In the rows, zero is written as 128.
The rows of Z fall into a few groups, and each row is roughly a mix of its group's hidden directions.
Z:
[[124 131  74 111  97 133 113  94 111  91]
 [164 114  95 128 133 144 154 104 183 119]
 [139 113 112 158 108  79 137 127 175 100]
 [113  92  88 117 133 118 183 144 126 152]
 [126 101 110 148 100 148 135 137 157  68]
 [166 153 119 138 119 111  66 110 132 108]
 [127 164 153 133 151 140 105 129 168 178]
 [ 94 134 110 143  82 169 152 114  97 132]
 [124 146 159  97 186 147 112 147 117 149]
 [108 164  98 146 178 149 133 162 115 129]
 [101 168  85 166 137 137 161 118 114 117]
 [134 173 144 106  97  81 146 140 116 101]
 [ 99 102 153 159 138 149 135 147 142  74]
 [158  89 120 111  73 134 120  99 109 133]
 [132 137 146 133 170 122 113 155 108 189]
 [106 108 143 111 181 164 155 146 152 140]
 [110 118 129 159 180 150 142 169 100 118]
 [162 149 166 129 115 103 149  80 103 121]
 [116 124 130 135  92 165 103 161 158  85]
 [ 66 131 136 141 116 103 128 103 156  96]
 [130 158 124  99 105  74 162 102 116 128]
 [182 104 125 123 106 107 178 124 139 139]
 [159 101 162 131 102 111 132 162 163  96]
 [112 121 107 120 147 187 126 117 178 123]
 [ 95 186 153 132 130 145 131 121  87 143]
 [ 66 130 115 118 173 121 122 142  99 132]
 [110 147  87 118 172  92 145 155 121 106]
 [108  84 102 140 170 132 125 123 174 143]
 [125 119 120 130 102  67 111 144 146  86]
 [148 155  90  94 119 105  83 121 101 142]
 [141 108 116  89 130 121 147 123 193 110]
 [102 100  86 127 180 134 142 110 130 156]
 [153 114 113 143 128  89 174  80 130 138]
 [114  95  78 113 150  96 134  88 136 127]
 [ 98 102 130 154 133 144 100 172  86 142]
 [128 161 172 126 111 187 125 128 117 145]
 [107 130 138 121  95 140 112 124  58 143]
 [ 94 168 144 126 153 151  74 124 116 131]
 [ 70 114 173 124 123 128  93 118 116 144]
 [ 70  96 146 115 107 143 103 142 123 156]
 [103  87 115 145 111 120 182 153 117 106]
 [123 126  72 141 138 167 107 103 161 120]
 [ 99 154 167 122 106 164 114  96 108 157]
 [114 165 127  74 108 125 119  83 120 116]
 [127 151 132  96 139 124  59 146 137 108]
 [108 128 119 131 172 154 121 188 134 107]
 [113 154 183 141 152 120 101 145  91 141]
 [144 141 105 115 192 129 100 155 116 110]
 [136 132 151 134 152  94 171 168 144 161]
 [158 136 149 141 141  67 163 150 130 125]
 [147 154 118 168 167  83 108 130 103 123]
 [133  98 134 106 127 111 171 106 178 153]
 [103 142 131 104  95 159 121 172 111  88]
 [164 128  89 126 135 106 167  84 148 119]
 [124  74 121 144 162 120  90 147 126  96]
 [107  96 170  83 115 130 145 132 149 160]
 [118 165 102 152 167 138  80 120 122 151]
 [121 100 105  86  73 129 145 113 144 108]
 [151 167 175 143 144  99 129  98 146 149]
 [126 139 107 128 141 162  92 108 101 182]
 [143 109 105 140 108 169 104 163 173 126]
 [107 147 159 111 104  82 137 119  82 142]
 [ 82 107 126 106 151 158 135  85 137 156]
 [149 155 192 142 147 111 111 116 147 148]
 [ 93 144 160 111 163 134 119 107 119  77]
 [ 92 126 163  73 133 111 148 158 121 124]
 [100 159 143 131 145 101 140 127  68 152]
 [ 89 161 146 121 164 109 125 116  88  98]
 [143 166  87 131 149 166 157 105 149 116]
 [ 71 125 141  99 119 158  98 158 124 115]
 [ 73 121 118  95 135 145 144 172 112 113]
 [116  99 143 135 105  83 163 121 173 141]
 [102 150 101 109 145 177 167 125 154 121]
 [195 132 112 100 123 102 135 123 158 127]
 [175  80 111 132 116  96 148 119 142 153]
 [136 151 160 145 179 124  91 154 105 139]
 [113 125 157 114 146  89 113 167 172 107]
 [110 115  90 111 135 162 138 184 142 108]
 [153  89 177 134 117 159 101 141 112 147]
 [113  74 131 117 152 101 147 149 115 170]
 [123 119 140 105 102 189 122 119  90 149]
 [ 89 135 162  76 128 139 153 134 145 156]
 [ 99 126 132 124 125 140 191 133 173 141]
 [119 113 138 144 180 111 124 134 126 188]
 [162  89 130 111 148  75 148 147 130 111]
 [ 81 157 119 149 141 137 157 153 167 107]
 [111 165 108 141 155 142 128  83 117 172]
 [101 139  68 102 132 139 135 157 146 155]
 [127 166 133 148 187 154 131 119 111  99]
 [142 111 117 142 130 129  95 146  83 183]
 [170  94 172 161 123 110 153 144 123 126]
 [127 181 117 131 155 159  82 139 145 117]
 [ 75 108 114 118 124 179 155 133 145 125]
 [140 101 137 107  83  88 121  98 119 163]
 [ 84 124 134 143 104  94 133  75 132 148]
 [126 137 125 167 146 170 115 157  94 166]
 [135 164 110  93 164 105 152  86 127 116]
 [163 148 113 123 135 174 160 106 106 162]
 [111 124 120  62 138 116 145 136 167 109]
 [106 119  88  85 114 161 110 124  95 151]
 [ 99 128 125 158  86  92 118 153 141  88]
 [140 123  86 145 126 118 111 182 163 107]
 [135 112 124 184  94 157 155 105 136 149]
 [162 153 120 145 168 138  93 124  81 132]
 [151 113 101 114  85 115 145  78 143 150]
 [139 128  86 133 124 188 146 128  98 151]
 [120 110 127 155 155 157 112 191 141 114]
 [113 153 134 120 167 101 121 118  69 147]
 [145 115 177 129 152  95  87 156 140 136]
 [143 139 190 155 139 105 142 127 163 113]
 [126 152  85 102 168 114 168 104 139 124]
 [143 141 132 107 195 127 150 114 136 162]
 [123 164 151 125 155 143  87 162 151  95]
 [141 101 123 125 115 102 128 174 161  81]
 [126 146 121 152 175  89 148 170 125 146]
 [119  93 145 134 108 125 175 115 116  76]
 [125 119 164 121 142 133 169 151 143 184]
 [105  86 142 139 154 103 117 175 100 113]
 [119 129 157 148 140 158  69 163 138 131]
 [161 107 109 111 155 107 153 124 169  88]
 [127 118 102 126 174 102 179 136 117 157]
 [120 135  87 117 119 119  85 151 137  76]
 [100  99 150 130 162 155  91 140 134  87]
 [ 84 147 172 143  94 155 138 101 131 136]
 [ 93 123 104 106 152 164 122 101 169 104]
 [ 92 123 123 192 107 146 143 131 121 156]
 [173 129 123 102 162 127 130 168 143  90]
 [138  92 101 150 148 137 161 144  84 156]
 [118 158  95  97 109 124 136  90 164  95]
 [ 90 107 171 161 140 139  89 151 131 118]
 [170 120 128 164  74 139 133 146 128 101]
 [132 120  98 136 151  95  71 164 131 125]
 [103 108  68 137 159 149 105 115 149 120]
 [105 145 123  82  88 137 117  90 133  96]
 [115  96 128  94  90 170 158 108 128 148]
 [133 125 113 143 185 111 168 164 114 142]
 [123 138 118  80 105 173 107 100  99 137]
 [118 141 151  81 176 165 128 140 127 150]
 [188 108 115 153 139 152 134 144 165 121]
 [160 141  75  93 103 142 147 115 149 112]
 [139 129  85 102  97 124  93 154 158  99]
 [187 102 104 162 130 138 124 154 151 128]
 [157 122  72 108 126 119 173 107 147 133]
 [ 98 153 122  93 113  77 140  96 112 109]
 [118 114  73 162 150 116 153 162 114 111]
 [150 151 176 152 156 122 111 130 148 171]
 [114 173 104 143 155 144 107  86 127 162]
 [ 95 119  95 140 155 163  88 107 139 101]
 [133 109 156 123 115  86  95 169 153 101]
 [138 113  80 120 168 150 123 153 167 148]
 [110 150  69 120 132 102 115 150 142  90]
 [125 100  75 137 112 127 130 146 112  76]
 [163 109 125 147 108 131 185 117 117 165]
 [ 76  97 121 166 118 100 147 136 141 105]
 [104 133 132  94  94 110  70 103 130 132]
 [149 116 130 121 118 146 133 166 167 185]
 [ 77 107 105 153 111 104 155  90 130 129]
 [156 131 144 126 167  96 181 139 107 146]
 [127 145 139  94 132 106 125  89  69 142]
 [137 121 112 193  82 143 125 118 119 119]
 [177 116  99  79 127 126 103 152 127 113]
 [ 65 135 149 109 118 147 165 139 125 151]
 [ 95 146 136 105 144  96 164 115  92 163]
 [142 128 167 138 146  92  81 147  94 141]
 [148 127  90 134 110 114  87 118 108  76]
 [131 158 115  95  87 141 144 131 116  75]
 [112 140 154 134  97 153 107 159 117  73]
 [144 122 129  91 174 124 156 117 177 143]
 [ 70 162 147  98 142 123 144 108 103 133]
 [ 88 151 126 154 153 125 170 141 172 126]
 [161 175 119 162 157 151 119 152 156 133]
 [ 81  99  99  98 147 148 128 156 143 155]
 [147 109 191 129  98 137 102 113 127 101]
 [110  98 106  82 122 117 145 108 178 116]
 [126  98 119 173  82 133 165 150 140 136]
 [ 86 148 183 131 102 146 102 133 139 115]
 [ 98 146 118 106 183 145 125 169 128 106]]
Each list below has three rows that fit no group; the rest each fit one group, if only roughly. Name those rows in the order they come.
- k404: [153  87  79 152 126 155 115 124 158 143]
- k962: [119 116 129 127 177 132  97 135 106 184]
- k717: [132  92 103 105  94 154 144 121  82 151]
- k783: [100 104 180  93 108 145 146 134 144 103]
- k656: [151  83 114 104 120 126 154 121  80 156]
- k882: [148 176 117  78 115 127 170 125 127 128]
- k830: [146 141 156  72 132 124 143  78 121 137]
- k462: [140 106 130 147  86 159 129  97  85 155]
- k414: [176 128 138 169 104 142 110 172 134 140]
- k914: [ 95 102 119 190 115 113 118 154 120 149]
- k576: [115  87 121 120 118 174  78 150 116 120]
- k135: [147 127 131 131  89 100 154 119 109 187]
- k417: [109 163 137 109 158 171 101 134 166 113]

k962 k882 k417
- k947: [108 138 165  82 116  87 144 116 162 130]
- k507: [129 140 136 158 135  94  66 121 138  97]
- k237: [104 100 101 171 154  97 119 149 100 146]
- k803: [155 114 134 123 102 146 163  76 128 164]
- k573: [157 113 130 181 103 110  93 143 134  97]
- k369: [145 111  91 128  72 154 133  97 109 114]
- k492: [109  86 152 177 117 138 134 170 127 121]
- k746: [ 73 137 152 140 107 158 158 153 152 132]
- k424: [114 161  97 110 167 119 102 141 171 106]
- k480: [122 144  63 132 143 112  98 138  98 110]

k947 k507 k424
- k451: [ 97  98 138 111 139 117 144 167  96  83]
- k105: [180 125 184 101 128 127 102 129 134 132]
- k658: [120 124  95 115  94 103 146  99  74 136]
- k236: [152 134  74 114 118  77 128 157 133 125]
- k692: [131 113 103 103 154 101 127 155 160  76]
- k489: [137 183 108 119 129 103 121  81 145 151]
- k181: [141 171 112 109 139  90 183 122 134 129]
- k977: [123 137 176 148  93 131 106 121 117  76]
- k321: [182  98 101  92 131 131 152 136 104 143]
- k25: [108 115  95 169  91 127 141 113 109  85]
- k242: [ 97 160 133  97 104 167 168 107 139 117]
- k782: [169 168  94 102 153 132 129  95 148 137]
- k561: [ 91  93 153 145  95 117 119  80 137 119]
- k435: [138 120  94 155  77 144 132  98  91 124]

k105 k25 k242
- k638: [ 80 145 128 116 134  85 125 162 151  98]
- k581: [114 119 126 119 108 193 120  93 150 151]
- k643: [114 151  92 151 120  90 113 137 124  74]
- k392: [ 84 132 159 114 162  96  92 116 149 140]
- k726: [129 131 146 113 117 124 127 149 182  71]
- k14: [104 135 145 159 103 147  86 116 177 140]
- k447: [136  97 109 142 150 168 135 179  98 119]
- k169: [141 118  85 147 101 153 129  73 110 119]
- k272: [113 133 193 125 139 173 117 122 129 105]
- k495: [161 141 156 112 133 119  96 127 115 188]
- k278: [153 186 120 129 142 111  93 113 143  94]

k392 k14 k278
- k600: [124 162 189 114 115 140 135 117 137 169]
- k929: [151 178 116 149 134  86 127  90 142 142]
- k426: [137 129 113 152 174 137 143 147 185 147]
- k623: [ 76 116 152 124  89 100 150 155 144 120]
- k250: [ 99 141  76 136 109 148  94 144 103 101]
- k167: [109 142 157 103 134 127 157  62 123 135]
- k10: [ 89 139  99 101  84 142 143 124  92 108]
- k551: [143 116  92 173 115 133  80 105 110 113]
- k370: [148 117  92 142 142 126 181 170 120 109]
- k358: [ 85  79 133 140 141 151 117 168 148 135]

k600 k426 k250
- k371: [127 127 112 128  94 147 128 163  82  82]
- k866: [149 106 149 104 126 110 130 136 187 167]
- k818: [151 119 132 137  49 143 123 121 133 120]
- k362: [171 134 186 109 111 114  99 123 129 146]
- k316: [122  99 153 134  69 104 130 154 126  96]
- k30: [137  97  92 106 108  77 113 142 149 104]
- k335: [118  84  93 171 118 122 160 135 107 150]
- k910: [158 123 148 176 158 140  90 151 152 128]
- k860: [127 110 143 115 138 123 165  88 108 183]
- k813: [106 102 187 123 133 140 177 129 128 133]

k371 k866 k316
- k394: [ 73  93 112 117 119 103 153 126 156 104]
- k666: [156 153  96 127 164 141  96 140 134  82]
- k213: [111 124 170 129 106 138  72 121 127 165]
- k190: [ 99 122  87 135 115 127 114  81 102 165]
- k821: [ 87  93 133 141 130 183 130 115 108 104]
- k822: [113  97 133 161 110 158 158 126 168  93]
- k269: [111 131  98 154 166  99 103 117  82 113]
- k959: [160 174 150 135 151 176 145 137 135 143]
- k470: [130 152 118 110  79 119  76 113  98 127]
- k869: [133 160 115  96 131 175 174 115 134 149]

k394 k470 k869
- k217: [142  95  73 145 120 101 107 160 141 112]
- k142: [152 174 155 151 162 102 135 130 106  96]
- k516: [116 154 142  68 164 148 134 122 139 156]
- k69: [101 154 162 161 133 135 100 106 118 174]
- k211: [109  80 129 169 143 137 117 131 168 101]
- k597: [112 108 169 127 171 119 108 161 154  99]
- k934: [126 114 135  68 132  72 132 112 131 130]
- k441: [152  99  91  90 168 110 151 148 119 140]
- k235: [ 77 165 128 108 170 127 149 153 136 122]
- k289: [152 181 152 120 151 111 106  85 122 119]

k516 k597 k441
- k798: [100 130  96 136  66 113 128 123 112  95]
- k263: [150 150 114 157 106 127 115  77 162  98]
- k93: [142 139 100 146 120 138 137 180  77 144]
- k86: [ 88 118  71 117 162 101 141 123 132 136]
- k863: [108  86 143 159 149 163 141 109 163 149]
- k501: [102 108 160 114 131 123 136 157  99 184]
- k62: [151 159 163 144 163 162  99 101 137 144]
- k259: [164 126 142 148 149 181  91 125 108 146]
- k315: [143 128 126 149 180  89 176 127 121 127]
- k385: [ 97 126 112 112 111  90 154 138 175  96]
- k433: [ 92 106 173 159  93 119 129 154 138 149]
- k876: [134 162  74 160 144 125 151 120 159 146]

k93 k863 k62
- k577: [162  85  88  97 110 128 117 157 114 111]
- k15: [105 128  71 100 151 135 134 154 138  92]
- k868: [132 129 160 128 144 106 102  96 125 189]
- k851: [182  88 108 103 132 111  94 121 136 138]
- k769: [143 114 159 134  79 134 109  85 106 154]
- k11: [179  96 109  96 104 147 159 135 112 137]
- k312: [175 164 117 134 142 135 100 165 162 121]
- k485: [109 140  81 130 115 122 187 100 123 129]
- k468: [136 107 147 178 143 151 104 163 157 106]
- k214: [ 73 148 167 124 130 128 123 106 118 169]
- k233: [129 109 122 107  57 112 125 118 161 126]
- k244: [171 118 133  86 177 139 104 131 148 131]
- k87: [106 113 100 110 147 133 165 182 111 150]
- k36: [184 116 154 163  87 129 119 126 114 130]

k15 k851 k214
- k124: [122 165 113 121 105 123 156  80 172 119]
- k948: [141  89 134 114 130  80 115 109 127  78]
- k143: [118 121 105 141 158  76 166  97 144 116]
- k402: [116 136 103 128 100 173 134 162  82 112]
- k587: [ 89 138 103 102 123 186 126 158 122 135]
- k546: [103 127 129 119 162 108 165 167  89 153]
- k918: [174 146  82 118 144 123 120 144 167 105]
- k380: [ 59 101 130 131 118 124 103 127  97 124]
- k679: [122 188 138 110 125 114 126 120 130  74]
- k653: [136 140 146  90 170 102 155 166 152 133]

k402 k587 k653
- k197: [120 120 100 130  80 156 155 135 102  86]
- k413: [153 135 157  97 132 124 101 146 113 187]
- k820: [ 97  83 156 140 132 110 109 106  87 150]
- k493: [ 73 142 152 135 113  97 130  90 112 106]
- k303: [112 165 175  98  84 142 135 112 134 133]
- k988: [130 126 169 153 143 120  77  99 138 161]
- k443: [150 102  73 156 123 128 114 172 129 117]
- k54: [136 112 106 109 152 159 143 110 108 188]
- k337: [123 110 144 170 107 133 122 155  92 176]
- k415: [140 120  94 143 142 138 151 125 105 194]
- k667: [134 191 151 132 158 153 153 142 118 110]
- k33: [191  99 113 116 155 119 122 104 152 133]
- k32: [121 128 107  82 100 186 141 125 124 113]

k197 k493 k54
- k271: [144 154 129 104 122 189  92 143 112 143]
- k614: [125 155 192 133 131 129 122 104  86 121]
- k163: [ 69  91 116 130 119 131 112 141  86 130]
- k545: [143 175  96 126 153  89 100 130 118 155]
- k484: [122 124 123 106 156 129  93  96 152 184]
- k450: [133 151 106 117 169 162 122 123 171 165]
- k807: [139 150 115  91 114  75 138 100 155 149]
- k700: [169 130 139 132 117 112  94  93  81 106]
- k183: [117 136 114 147  99 169 109  86  91 106]
- k665: [121 118 121 154 134  88 108 147  72 159]
- k956: [144 129 108  94  95 120  68 127 127 102]

k450 k807 k183
- k831: [169 113 172 137 113 118  80 133 116 104]
- k772: [155 177 162 143 130 128 116 149  99  92]
- k619: [110  94  62 125 133 135 108 107 122 105]
- k580: [ 70 110 110 128 133 109 171 127 127 159]
- k53: [134 166  94 128 162  90 132 128 119  85]
- k191: [152 157 123 161 172 166  99 138 109 129]
- k814: [170 103  88 134 101 100 106 148 149 108]
- k367: [114 108 176  96 143 130 125 130  73 136]
- k547: [100 130 117 143 119 157 129 139 180  80]
- k808: [106 123 181 158 131 153 143 144 147 168]
- k79: [ 86 109 128 135 173 131 146 167 127  92]
- k232: [191 148  90 118 151 123 115 129 105 132]
- k635: [109 143 171 142 183 104 129 110 107 145]

k619 k580 k232
- k855: [121 118 112 122 110 106 162  68 137  94]
- k706: [120 173 131 143 147 109 160  92 152 164]
- k49: [112 179 175 162 143 146 127 117 148 131]
- k641: [165  97 149  96 156 109 125 120 171 146]
- k246: [112 148 143 121 195 134 168 129 117 120]
- k473: [107 140 102  96  86  87 154 109 122 148]
- k989: [ 75  87 132 134  88 134 127 119  96 135]
- k482: [138 119 128 128 153 152  81 159  88  94]
- k196: [132 113 106 113 156 140 107  74 128 173]
- k332: [179 132  97 127 106 134  78 110 119 142]
- k712: [180 106 127 118 164 130 119 148 174 139]
- k152: [110 125 170 142 158 127  71 108 146 138]

k482 k196 k712
- k827: [127 108 136 171 123 133 146 179 112  86]
- k968: [110 101  91 115 164 127 114 131 163  84]
- k389: [142 132 118 128 102  95  83 132  80  98]
- k793: [136 106 136 107 128 144 145  98  73 170]
- k220: [ 79  85 103  97 122 120 137 159 110 128]
- k756: [ 99  80 109 149 105 140 145 155 140  90]
- k82: [137 136 148 143  74 114 161 132  88 102]
- k654: [147 122 156 127 115 151 118  85 108 182]
- k39: [133 127  65 161 148 125 138 124  91 146]
- k579: [ 86  93 134 107 118 132 133 101 121 182]
- k796: [107 167  84 109  82 118 108 109 129 122]
- k400: [162 175 172 148 152 103 137 132 130 112]
- k60: [172 166 114 123 122 138 114 126  70 128]
- k249: [104 118 158  66 136 157 107 147 120 139]

k220 k400 k60
- k487: [ 91 114 172 152 121 134  89 108 146  99]
- k937: [157 119 174 132 135 116  82 130 166 149]
- k958: [132 129 142 194 142 150 121 157  97 117]
- k981: [158 122  99 128 167 150 159 140  86 152]
- k649: [ 82 107 116 109 154 170 164 122 148 123]
- k449: [146 106 183 114  97 128 105 148 148  97]
- k629: [ 92 125 112 154  87 148 171 124 158 118]
- k593: [143 129 118 130  87 104 175 107 105  90]
- k275: [165  97 123  78 129 123 128 114 175 131]
- k205: [185  97 123 155 116 160 112 104 132 144]

k937 k958 k649
- k398: [142 113  97 189 103 136 125 164 125 115]
- k102: [141  96  89 109  91 128 125 172 141 101]
- k887: [142 117 126 151 135 130 140  71  98 174]
- k816: [ 86 111 173 153 141  94 141 106 103 125]
- k412: [105 101  77 136 132 135 174 132  96 119]
- k797: [ 92 112 160 105  85 130 168 155 133 128]
- k180: [161 143 111 152 152 166  93  98 100 116]
- k723: [142 112  91 101  85 135 170 106 132 151]
- k2: [119 153 148 128 120 180 146 161 152  90]
- k382: [ 83 112 137 124 137 179 161 111 123 156]

k398 k797 k180
- k733: [126 129 103 176 117  77 156 146 121 107]
- k987: [165 104 109  74 148 121 142 109 159 134]
- k359: [111 168 113 138 117 160 150  73 143 138]
- k687: [101  97 131 149 152  99 169 143 100 160]
- k890: [188 164 117 117 125 114 123 135 142  87]
- k660: [135 106 116 166 144  83  99 171 145 126]
- k366: [144 137 170  93  95 146 155  90 120 144]
- k721: [143 177 159 139 152 131 113 154 103  90]
- k862: [130 158 109  94 185 141 141 108 103 142]
- k650: [127 121 138  81  95 134 122 168 174 129]
- k151: [130 100 105 113 135 190 118 139 158 102]

k733 k890 k151
- k363: [117  99 156 129 193 121 140 154 108 121]
- k513: [117  87 175 107  94 100 128 148 129 108]
- k527: [156  92 116 138 131 124 133 192 151 147]
- k574: [121 108 158 181 169 125 131 159 122 108]
- k675: [125 103 170 100 118  88 113 148 168 121]
- k397: [127  95 170 124  92 103  87 115 108 115]
- k502: [ 86 144 162 116 129 120 155 117 129 183]
- k184: [158 112 114 168 103 177 103 124 147 146]
- k727: [ 94  85 142 146 114 150  84 134 157 143]
- k585: [158 119 104 162 131 120  95 115 182 111]
- k828: [139 171 121 111 149 176 113 137 159  98]
- k775: [ 90 148  90 128 111 123  90 104 154  98]
- k630: [126 128 157 122  95 162 109 145  72 108]
- k771: [ 91 122 126 142 136 113  65 149 101 145]
- k932: [167  87 124 116 102 114 145 168 162 130]

k502 k585 k630
